cols: D T E A M
(147): [-4.20  1.72 -1.54 -2.92 -4.99]
(83): [-6.03  6.98 -0.87 -7.14 -8.62]
(135): [-4.31  7.12  1.05 -5.77 -7.08]
(91): [-1.15  1.13  2.27 -2.21 -2.66]
(111): [-4.42  3.87 -3.35 -4.44 -2.83]
(198): [-1.91  4.95  0.86 -4.10 -2.68]
key -> tag
[-7.08] -> j656
[-5.77] -> j765
[-1.91] -> j236
[-6.03] -> j459
[-4.20] -> j994
[-4.42] -> j991
[-7.09] -> j794
[-1.15] -> j929
[-4.32] -> j426
[-4.31] -> j496
key (135) 0:  | j496
down: [-4.20 -6.03 -4.31 -1.15 -4.42] | D

cols: Y J C X
(219): [-8.13  0.10 -0.92  1.28]
(147): [-7.71  0.06 -0.94  1.24]
(83): [-8.64  0.21  0.00  1.20]
(198): [-7.72  0.32 -1.11  1.04]
(151): [-7.96  0.10 -0.99  1.25]
(91): [-9.26  0.26 -1.12 -9.27]
(173): [-8.13 -0.01 -0.92  1.28]
succ: [-0.94] | [1.24]
succ: [-7.72] | [0.32]
down: [ 0.10  0.26 -0.01] | J
succ: [-0.01] | [-0.92]
howmany (91): [-9.26] | 1
succ: [-1.11] | [1.04]
down: [0.06 0.21 0.32 0.10] | J

cols: U Z N H P W K
(111): [-2.80  8.89  4.03  7.02 -1.56 -1.48 -0.37]
(171): [-1.59 -1.58  3.64 -1.16 -3.58 -5.61 -2.04]
(147): [-1.56 -1.85  2.57 -1.55 -2.80 -4.09 -1.05]
(173): [-2.24 -4.44  2.57 -2.38 -4.56 -5.41 -1.05]
succ: [-5.41] | [-1.05]
down: [-2.04 -1.05 -1.05] | K
succ: [-1.48] | [-0.37]

cols: R G B L
(173): [-6.11  5.55  0.70 -5.70]
(111): [ 0.94  5.15 -1.34 -5.83]
(91): [-5.01  7.98  0.21 -4.71]
(147): [-6.11  5.55  0.70  4.31]
(171): [ 0.94  5.15 -1.34 -6.26]
key -> tag
[-6.10] -> j220
[5.55] -> j105
[-5.01] -> j376
[-6.12] -> j531
[5.54] -> j524
[-6.11] -> j520
[0.70] -> j389
key (147) 0:  | j520
asked: [-6.11  5.55  0.70  4.31] | (147)
down: [5.55 5.15 7.98 5.55] | G

cols: Topig buf kulaz mafon dav givus Tis besi
(15): [ 2.29  3.60 -7.00  2.54  2.53 -2.15  2.81 -0.62]
(173): [ 1.15  3.15 -6.16  3.04 -8.03 -1.63  3.11  0.56]
(77): [ 1.16  2.97 -6.45  3.47 -8.14 -1.40  3.03  0.35]
down: [0.56 0.35] | besi
succ: [2.54] | [2.53]
succ: [3.04] | [-8.03]

cols: Bep deze lupug teme peb kego kizad
(219): [-0.26  0.73  1.59  2.17  2.36  5.62 -5.74]
(111): [-0.56 -0.56 -1.40 -5.23 -1.12 -1.40 -1.40]
(83): [-0.39 -0.55 -0.39  7.65 -1.12 -4.76 -1.40]
(135): [-5.22 -0.23 -0.39  7.65  2.36 -4.76 -1.40]
(171): [-2.33  0.29 -2.97  2.49 -2.53  6.40 -3.92]
howmany (83): [-0.39] | 2
down: [7.65 7.65] | teme
howmany (111): [-0.56] | 2
key -> tag
[-1.40] -> j528
[-0.40] -> j813
[-0.39] -> j782
[-1.39] -> j709
[-1.41] -> j979
key (111) 2:  | j528
howmany (111): [-5.23] | 1

cols: S F V Q
(198): [-2.31  6.08 -1.35 -2.65]
(151): [ 2.57 -1.67  1.93  1.98]
(83): [-0.17 -2.42  0.54 -2.91]
(15): [-4.15  2.38 -1.88 -3.09]
(135): [-7.11  7.24 -3.39 -2.40]
(171): [ 4.55 -4.16  2.89  2.85]
(219): [ 2.82 -5.38  1.09 -0.84]
(91): [-0.72 -1.33 -0.41  2.09]
(147): [-0.75 -2.46 -0.52  4.10]
(111): [-0.75 -2.46 -0.40  3.14]
(77): [-1.51  1.57 -0.07 -0.53]
Table of tags by key:
[-2.91] -> j108
[-2.65] -> j452
[-2.90] -> j532
[-2.64] -> j735
[-1.35] -> j307
[1.98] -> j349
[3.15] -> j483
[3.14] -> j41
key (198) 3:  | j452
asked: [ 2.82 -5.38  1.09 -0.84] | (219)

cols: Gogil zeka tipab Ker Mired
(77): [-0.44 -0.61  0.46  0.56  1.16]
(171): [-0.58  0.45 -0.21 -0.44 -0.20]
(83): [-0.62 -0.07 -0.67 -0.06  0.23]
(198): [-1.99  2.24  1.49 -3.70 -2.84]
(111): [-1.74  0.59 -0.06 -0.91  0.15]
(219): [-7.42 -0.07 -0.07 -7.42 -0.07]
(135): [ 2.92 -4.10  3.33  4.78  5.10]
howmany (219): [-0.07] | 3
succ: [1.49] | [-3.70]
key -> tag
[-1.74] -> j777
[-0.58] -> j666
[-0.57] -> j705
[-0.20] -> j207
[-7.42] -> j544
[2.92] -> j576
[-0.21] -> j491
key (171) 0:  | j666
asked: [-7.42 -0.07 -0.07 -7.42 -0.07] | (219)
succ: [0.56] | [1.16]

cols: debel Rur doru nad dig Kav
(135): [ 5.67 -0.68  1.71 -0.25 -3.69  3.08]
(91): [-3.60 -3.62 -2.13  2.54  0.67 -6.99]
(171): [ 3.94 -2.29 -4.43  2.24 -2.50  7.57]
(77): [ 4.12 -0.44 -0.25  1.00 -1.23  4.19]
(111): [ 1.54 -4.07 -2.42  3.43 -1.20 -0.58]
(147): [-1.49 -1.05 -1.16  1.68  0.35 -4.71]
(198): [-1.49 -1.05 -3.46  1.68  0.35 -4.71]
(83): [ 0.47 -2.64 -4.26  2.11 -2.31 -0.35]
(151): [ 5.67 -0.68  1.71  1.09 -2.09  3.07]
(15): [-1.83  1.65 -0.64 -0.93  0.82 -3.48]
(173): [ 4.23 -2.64 -4.26  2.11 -2.31 -0.35]
succ: [-3.62] | [-2.13]
down: [-2.50 -1.23] | dig
down: [-0.25  2.54  2.24  1.00  3.43  1.68  1.68  2.11  1.09 -0.93] | nad

cols: peko faz kalev zagil morun
(198): [-1.83  3.05 -4.13  4.67  5.81]
(135): [-3.68  6.12  5.28 -8.53 -2.47]
(91): [ 2.33 -4.47  0.67  5.34  7.23]
(15): [ 4.86 -5.89 -2.95  3.47  5.52]
(77): [-1.74  7.41  5.13 -7.61 -1.79]
(219): [-3.68  6.12  5.28 -8.53 -5.93]
(151): [ 0.10  6.40 -0.79  0.21 -2.34]
down: [-3.68  0.10] | peko
key -> tag
[0.67] -> j752
[4.67] -> j173
[-8.52] -> j536
[5.34] -> j431
[-8.53] -> j87
[3.46] -> j396
[-4.47] -> j142
[5.35] -> j830
[3.47] -> j28
[0.21] -> j416
[5.33] -> j885
key (91) 3:  | j431
down: [ 2.33  4.86 -1.74 -3.68  0.10] | peko
down: [-8.53  5.34] | zagil

cols: mivo Tida Vugaz kise ruro mil tem gef
(147): [-1.60  7.21  2.56  6.77  2.56  6.77  2.56  2.54]
(83): [ 3.32 -2.65  3.32  1.92  2.55  2.58  2.55 -7.17]
(77): [ 3.32 -2.65  2.93  1.92 -0.79  2.58  1.99  3.31]
howmany (147): [2.56] | 3
howmany (83): [3.32] | 2

cols: potiz rored Lirer sobob Zil Rubo kiber zel naf vave
(91): [-1.59  1.77  2.83 -0.16  0.12 -2.26 -2.26 -0.23  2.13  0.96]
(77): [-2.36  1.26  3.23  1.55  0.64 -1.42 -0.33 -1.46 -0.88  2.78]
(147): [ 1.52  3.00  1.74 -2.11 -0.63 -1.65 -1.19  3.10  2.83  1.74]
(15): [ 1.85 -1.59 -5.35  0.69 -0.98  2.52  1.54  1.37  2.53 -0.76]
(171): [-0.81  1.11 -1.01 -0.02  2.67  0.47 -0.99  0.95  0.95  1.76]
(173): [ 3.76  1.57 -7.15 -2.83  2.66  2.65  0.02  5.53  2.08 -0.10]
(83): [ 1.52 -1.17  6.24  3.17  0.18  2.84  3.21 -1.63  0.53 -3.04]
(135): [ 2.59 -2.25 -7.34  0.71  1.55  2.70  1.75  1.39  1.66 -1.98]
(198): [-3.70 -0.35  0.68 -2.40  0.19 -2.97 -3.27 -0.87 -2.50  3.87]
down: [-1.19  1.54] | kiber
down: [-1.59  1.11  1.57] | rored
down: [2.84 2.70] | Rubo
succ: [1.75] | [1.39]
howmany (91): [-2.26] | 2
down: [ 3.21  1.75 -3.27] | kiber
succ: [2.52] | [1.54]

cols: zovum fepa kupe sapi Daba Fusat sim gula sesi fik
(147): [ 0.76  0.90  1.21 -0.20 -0.12  4.48 -0.45 -0.13 -0.99  0.16]
(15): [ 0.40  3.77  0.11  0.27  0.50  2.35 -0.68  2.75 -0.86  1.18]
(77): [-1.57 -1.69  0.91  0.22 -0.14  1.03  0.42 -1.14  1.29 -0.54]
(219): [-1.30  1.96 -1.36 -0.89 -1.43  2.29 -0.67 -0.15  0.44  2.06]
(151): [-1.53  2.62  0.15 -0.51  0.59  1.11 -0.97  1.45 -1.62  1.22]
(91): [ 0.25  7.87  2.28 -2.39  0.88  4.82 -3.93  3.47 -0.76  3.17]
(135): [-1.84  3.60  1.08 -1.30  0.85  3.73 -1.32  0.45  1.06  0.23]
(173): [ 3.51  4.64 -0.62 -3.61 -0.08 -6.18 -1.69 -4.64 -2.46 -0.90]
(171): [-1.05  1.32  0.60 -1.51  0.58 -3.36 -1.09 -0.89  0.10 -0.01]
(111): [ 0.24  4.64 -0.64 -4.01 -0.64 -3.05 -2.90 -0.25 -0.68  0.65]
(83): [-2.17  1.34  1.78 -1.26  0.14  0.16  0.54  0.48  0.24  0.53]
down: [-0.86  1.29  0.44 -1.62 -0.76  1.06 -2.46  0.10 -0.68  0.24] | sesi
tags:
[-1.15] -> j983
[-1.14] -> j514
[1.45] -> j707
[-4.64] -> j414
[1.44] -> j469
[-0.13] -> j884
[-0.12] -> j70
[2.62] -> j202
key (151) 7:  | j707

cols: mido zete kopo lobub ran moruk Mik dataz rema mur
(77): [-5.79 -3.09  4.62 -1.03 -0.06 -0.73  6.70  1.32 -0.14  2.57]
(219): [ 1.25  1.22 -0.40 -0.22 -0.38 -0.25 -0.49 -2.71  0.93  1.46]
(91): [-2.72 -2.72 -1.75  2.01  1.31 -1.09 -2.72 -2.72 -0.12 -1.75]
(15): [-1.40 -0.69 -1.75  2.01 -1.17 -1.09  1.34  2.52 -0.57  0.46]
(83): [ 1.25  1.22 -0.40 -0.22  1.22 -1.09 -2.11  0.41 -0.64 -1.83]
(198): [ 2.67  0.74  1.25  2.85  1.06 -0.75  2.57  1.27  0.54  1.24]
down: [ 1.32 -2.71 -2.72  2.52  0.41] | dataz
down: [ 2.57  1.46 -1.75  0.46] | mur
succ: [1.32] | [-0.14]
down: [-0.25 -1.09 -1.09] | moruk
howmany (91): [-2.72] | 4
howmany (83): [1.22] | 2

cols: Ves vikig Zese penim tumez seb Pabi Mopal lodok
(219): [-2.48  2.96  2.54 -7.99  6.97 -6.38  1.49  7.30  8.38]
(77): [-4.14 -1.95  5.53  7.17 -3.77  2.81  8.22  4.10 -6.64]
(173): [-7.40 -7.47  0.22 -1.66  2.53 -2.76  4.00  4.83 -4.69]
(15): [ 8.14  3.59  6.67  6.24  1.40 -3.64  7.01 -7.58  4.70]
(198): [-2.22 -6.90 -0.16 -2.76  5.59 -6.72 -0.93 -0.06  2.13]
(135): [ 8.39  0.13 -3.56 -5.14  4.96 -4.24 -7.51 -7.60 -6.00]
(111): [-0.17 -3.18  4.85 -2.58 -8.29 -1.11  8.33 -5.04  7.07]
(147): [-2.33  4.50 -2.74 -5.86  0.72  7.28  6.31  7.37  3.40]
(151): [-2.22 -6.90 -0.16 -2.76  5.59 -6.72 -1.14 -1.20 -4.18]
(171): [ 3.56 -2.59  5.52  4.61  7.53  4.61  5.52  4.61  5.52]
(91): [-1.19 -6.42 -7.81  2.52 -4.44  1.73  7.05 -3.80  2.43]
tags:
[6.30] -> j154
[0.73] -> j649
[6.32] -> j128
[7.04] -> j901
[6.31] -> j283
[7.05] -> j799
[8.33] -> j223
[0.72] -> j158
key (147) 6:  | j283
succ: [-1.20] | [-4.18]
howmany (171): [5.52] | 3
succ: [-2.58] | [-8.29]
asked: [-2.22 -6.90 -0.16 -2.76  5.59 -6.72 -0.93 -0.06  2.13] | (198)
down: [ 7.01 -0.93 -7.51  8.33  6.31 -1.14  5.52] | Pabi

cols: Nuze Repa tofod volag somu zomor
(135): [ 1.69  2.92  2.26  1.43  0.12 -0.05]
(91): [ 0.21  0.52 -0.46 -0.52 -1.19  5.85]
(219): [ 0.61  0.61 -0.46  0.49  0.61  0.49]
(15): [7.12 6.39 3.54 2.26 1.34 4.71]
(151): [-3.54  0.62 -1.69 -1.19 -1.09 -1.86]
(198): [ 0.52  2.09  1.14  1.84  0.71 -0.54]
Table of tags by key:
[0.53] -> j553
[1.84] -> j315
[0.61] -> j444
[0.52] -> j423
key (198) 0:  | j423
asked: [ 1.69  2.92  2.26  1.43  0.12 -0.05] | (135)
asked: [ 0.52  2.09  1.14  1.84  0.71 -0.54] | (198)
succ: [-0.52] | [-1.19]
howmany (219): [0.61] | 3

cols: sozo kaba Zav vid dovi redop
(91): [ 1.09  6.90  3.50  2.73  2.22 -0.40]
(151): [ 2.64 -6.44  0.20  1.76 -3.71  1.80]
(219): [ 0.36  5.71  5.24  0.90  3.05 -1.20]
(147): [-2.11 -3.30 -4.69  5.01  0.85 -1.58]
(83): [-3.16  1.44  6.18 -3.46  0.14 -2.77]
(111): [ 0.65 -6.26 -0.43  3.02 -4.77  2.07]
(171): [ 1.25  6.27  3.60  5.23  2.17 -0.81]
tags:
[-4.77] -> j481
[-0.43] -> j593
[3.02] -> j301
[-4.76] -> j787
[0.86] -> j838
[2.22] -> j811
[3.04] -> j96
[3.05] -> j165
[0.85] -> j300
[-4.78] -> j843
key (111) 4:  | j481
down: [0.20 5.24] | Zav
succ: [5.24] | [0.90]

cols: tobod Zaber buvi diri
(147): [5.01 3.21 7.72 5.61]
(151): [4.40 3.47 6.97 5.36]
(15): [4.12 5.23 7.35 2.86]
(91): [7.71 4.19 6.40 2.27]
(83): [4.40 6.95 6.96 3.30]
succ: [7.72] | [5.61]
tags:
[6.96] -> j65
[6.97] -> j439
[6.95] -> j369
[3.30] -> j335
[6.40] -> j825
key (83) 2:  | j65
succ: [6.96] | [3.30]

